A single turn carries every row of the set below to another of its rows. Some are shown first; where does it send the rows asked next?
j639: -11, 16, 4, -3, 11, -2, -12, 7, 5, -10, 0, 0, -11
j678: -15, 7, 9, -5, 13, -1, -7, 9, 4, 0, 1, 1, -7
j112: 5, 14, -5, 6, 3, 0, -13, -3, 12, -6, -12, 10, 5
j238: -16, 5, -1, 10, 0, -2, -3, -1, 1, 1, 10, 3, -11
j690: -1, -1, -16, 2, 2, -4, -20, 3, 14, 0, -7, 3, -14
j323: -1, -1, -6, 0, -5, 4, -4, 11, 5, -14, -13, -3, -3
j348: -7, -4, -5, 6, 0, -3, -9, -9, 9, -8, 8, -8, -10
j214: -2, 7, -1, 8, 8, 4, -4, -6, -2, -5, 9, 5, 0
j973: -4, 10, -9, 11, -2, -16, -12, 14, 6, 0, -7, -4, -7
j611: 6, 5, -13, 4, -7, -7, -15, 0, 0, 2, 9, -1, -8
j666: -12, 17, -8, 9, 2, -4, -4, -5, 2, -3, 6, 0, -8
j714: -5, 9, 6, 11, -5, 10, -14, 10, 2, -3, -14, -3, -3
j710: 8, 15, 1, -5, 8, -6, -15, -2, 3, -1, -3, -6, 2
j866: -1, 6, -2, -10, 0, -2, -1, 7, 2, 5, -17, -1, -1
j736: -3, 8, 0, 3, -3, -17, -6, -5, 11, -8, -5, 0, -13
j310: 1, 10, -5, 3, -11, 1, -16, -5, 11, -3, 11, 6, -5
j800: -8, 8, 4, 9, -11, 9, -17, 11, 0, -7, -9, -2, -1
j212: -1, -8, 4, 8, 0, -3, -7, 7, 5, 4, -8, 16, -4
j80: 10, 12, -2, -5, 8, -2, -8, -5, 7, 2, 7, 2, -5
j539: -9, -9, -6, 3, 0, 2, -23, -4, 18, 0, -2, 0, -2
j174: -7, 8, 8, 7, -7, 7, -15, 11, 3, -5, -14, -3, 1
j298: -11, 0, -5, 5, 16, 9, -15, -2, 1, -7, -4, -1, -3
j151: 3, 0, 9, -4, 3, -9, -20, 11, 6, 9, 3, 0, -4
j575: 6, 11, 5, -5, 2, -7, -23, 4, 9, -7, 2, -3, 1
j246: -12, -1, 3, 6, 0, -9, -7, 0, 10, -2, 0, -9, 11
j588: -7, -2, -10, 2, 16, 3, -11, 5, -3, -5, -6, 1, -14
j957: 0, 9, -5, 11, 8, 2, -6, 2, -6, 1, 7, 9, -9
j237: 0, 2, -5, 1, -9, -3, -12, 1, 9, 10, 10, 10, -9
j155: -5, 6, -15, 8, 4, 2, -15, 10, 17, 6, -5, 4, -15
j837: -8, 11, -4, 4, 4, 9, -7, 11, 9, 9, -10, -5, 5
j783: -3, 3, -3, -8, -1, 1, 2, 3, 3, 4, -15, -3, 0
j417: -5, 6, -7, -10, -4, 0, -1, 5, 0, 7, -10, -2, 3
j739: 9, 0, -11, 6, 12, -8, -5, 4, 6, 7, -1, 4, 1
j799: -14, 8, 7, 12, 0, -8, -13, -1, 15, 12, -2, 2, -4
j281: 2, 8, -7, 6, 2, 1, -19, 13, 21, 2, -10, 5, -6
j605: -3, -1, -1, 1, -6, 3, -1, 12, 4, -14, -10, -5, -5
j202: -9, 9, -6, 4, -2, 12, -12, 11, 5, 10, -9, 1, 6
j688: -6, 7, -12, 12, 5, 0, -16, -1, 10, 11, 4, -5, -14
j327: 6, 0, 1, 19, 6, 0, -15, 2, 9, -11, 2, 2, 2
j683: 0, 0, -4, 7, -6, -1, -18, -4, 2, 7, 13, -4, 2
j343: 2, -2, 14, 6, 2, -5, -17, 9, -3, 4, -1, -2, -7
j505: -1, -1, -6, -3, -9, 3, -3, 9, 1, -13, -8, 0, -3
j472: -1, -8, 2, -5, 0, -1, -9, 3, 21, -4, -5, 5, 2
j316: 4, 2, 11, 11, 2, 2, -15, 4, 4, 1, 10, 5, -11
j508: -1, -6, 5, 7, -3, -11, -20, 10, 2, 1, -10, -6, -8
j954: -10, -8, -4, 1, 2, 3, -8, -3, 20, -10, 0, -1, -4
j778: -8, 6, -5, 5, 2, 9, -10, 14, 8, 10, -12, -4, 5
j557: 2, 7, -3, -3, 3, -9, -19, -3, 9, 3, -11, -10, 6

j736 goes to j739
j973 goes to j212
Now find these:
j837 goes to j714
j323 goes to j866
j508 goes to j472
j417 goes to j202
j710 goes to j155
j666 goes to j957
j80 goes to j688
j639 goes to j588
j237 goes to j683
j575 goes to j690

A single turn carries every row of the set below to another of its rows. Some are shown first; where does it send the rows asked next?
j182: -10, -29, -10, 7, 11, 8, 5, 7, 2, 18, -13, -2, 8, 1, -11, -5, 4, 4, -4, 19, 4, -8, -6, -1, 10, 0, 11, -12, 1
j911: 0, -29, -4, 5, 2, 7, 16, -5, -2, 6, -4, -11, 14, -5, -18, -10, 0, 10, 6, 10, -7, 1, 1, 11, -5, -16, -3, -8, -7
j452: -8, -25, -6, 5, 5, 8, 10, -4, 4, 5, -1, 4, -10, 0, -8, -3, -16, -1, 3, -2, -17, 7, 3, -1, -1, -13, -9, 2, 5
j388: -11, -23, -4, 11, 10, 7, 3, 10, 1, 19, -9, -2, 6, 1, -13, -5, 1, 5, -6, 19, 3, -14, -6, -1, 11, -3, 14, -7, 2
j102: -13, -14, -3, -3, -13, 17, 4, -10, 8, 12, -14, -11, -4, 2, -23, -8, 7, -2, -6, 1, -23, 3, -1, -11, -2, -1, 13, 1, 8
j18: -24, -22, 6, 4, 8, 5, 6, -9, 11, 6, -10, -9, 0, -4, -11, -22, -4, 2, 7, 10, 2, 11, 3, -6, 2, -3, 5, -10, 2
j135: -2, -29, -5, 7, 2, 5, 12, -5, -3, 4, 1, -14, 15, -7, -17, -12, 0, 11, 6, 5, -5, -3, 1, 9, -4, -12, 2, -6, -2
j716: -17, -2, 7, 7, 7, 19, 8, 0, 3, 11, 7, 3, 1, 10, -23, -5, -1, -10, -7, -2, -12, -1, -9, -11, -1, -3, -4, -2, 0
j416: -13, -11, 14, 12, 10, 11, 12, -7, 1, 15, -6, -2, 4, -2, -4, -5, -4, -4, 2, 17, -13, 7, -13, 2, -5, 10, 7, -1, 8
j877: -5, -15, 0, 21, -5, 14, 12, -11, 3, 4, 2, 3, 6, 5, -22, 0, -5, -10, -12, 3, -20, 3, 2, 4, -6, -1, -1, -4, 7
j216: -3, -15, 10, 2, 1, 10, 6, -5, 3, 12, -2, 2, 18, 2, -10, -21, 4, 2, 11, 7, -26, -4, 0, 2, -5, 2, 4, -1, 7
j896: -4, -24, -3, 3, 2, 18, 8, -3, 8, 6, 10, -7, 13, 4, -18, 1, 0, 0, -8, 5, -18, 13, -22, -9, -4, -11, 0, -4, -6
j846: -5, -16, -2, 5, 2, 16, -8, -9, 14, 22, 7, 2, -8, -13, -16, -12, 5, 1, -12, 11, -9, -7, -13, -6, 12, -8, 4, 0, -2
j403: -2, -16, 3, 9, 3, 9, -3, -2, 9, 11, -6, -10, -6, 4, -16, 8, -3, -11, -9, 0, -20, -5, -14, -2, -5, 0, 4, -18, -2
j731: -8, -15, -6, 10, -4, 16, 1, -8, 16, 16, 4, 5, 0, 2, -16, 2, 1, -8, -1, 12, -7, -6, -14, 9, 13, -1, -4, 5, 11
j171: -15, -22, 5, -8, 4, 9, 6, 9, 9, 1, 3, 8, -8, 4, -12, 4, -2, -4, -4, 6, -8, 5, -4, -7, 6, -2, 16, -11, -5
j750: -1, -16, 10, 4, 11, 14, 16, -3, 7, 17, -7, 1, 17, -7, -14, 2, 3, 4, -3, 7, -14, -13, -10, -10, -8, 6, 4, -7, 0
j907: 2, -20, -8, 8, -1, 20, -2, -8, 5, 11, -1, 3, 4, -4, -18, -6, 1, 9, -6, 22, -22, 7, -10, -5, -1, -19, 6, -1, -11
j8: -19, -21, 5, 2, 8, 2, 3, -12, 6, 7, -12, -11, 2, -3, -15, -21, -1, -2, 6, 1, -3, 12, 5, -4, 7, -3, 6, -6, 3
j332: -7, -14, 6, 7, -6, 26, 10, 11, 6, 18, 2, 1, 2, 9, -17, -4, 11, 1, -12, 10, -22, 0, -3, 2, -7, -7, 1, -8, 10
j997: 3, -30, -4, 2, -10, -5, 15, 9, 3, 21, -2, -3, -3, 2, -17, -4, 0, -3, -10, 6, -20, -2, 1, 2, 5, -6, 6, -4, -4
j701: -1, -20, 7, 0, -3, 21, 2, 3, 5, 6, -4, 4, -2, 1, -16, -2, 0, -20, 1, 12, -10, 17, -4, 2, -7, -2, -1, 4, 1
j137: 4, -30, -5, 6, 3, 7, 10, -6, 1, 3, -6, -12, 17, -3, -18, -5, 1, 9, 3, 6, -7, 0, -4, 9, -3, -17, 5, -12, -6
j671: -7, -15, 1, 0, 5, 3, -5, -3, 8, 21, 2, 5, 5, 7, -26, 6, 7, 5, 1, -1, -20, 1, 4, -3, -4, -9, -3, 6, 6
j39: -10, -24, -5, 7, 11, 14, -1, 10, 7, 20, -13, -4, 4, -3, -12, -4, 0, 1, -2, 18, 6, -4, -8, 1, 13, -3, 10, -7, 5
j106: -10, -12, -4, -1, -2, 17, 3, -25, 2, 8, -4, 0, -12, -10, -19, -9, 6, -1, -7, 8, -17, 6, -5, -2, 3, -3, 7, -4, -10
j159: -23, -23, 6, 3, 10, 8, 4, -12, 8, 4, -9, -7, -2, -5, -10, -22, -4, -2, 0, 4, -4, 9, 4, -5, 1, -1, 5, -12, 4

j907 goes to j846
j216 goes to j750
Now find these:
j701 goes to j671
j332 goes to j716
j997 goes to j171
j159 goes to j911
j182 goes to j18
j102 goes to j896
j8 goes to j137

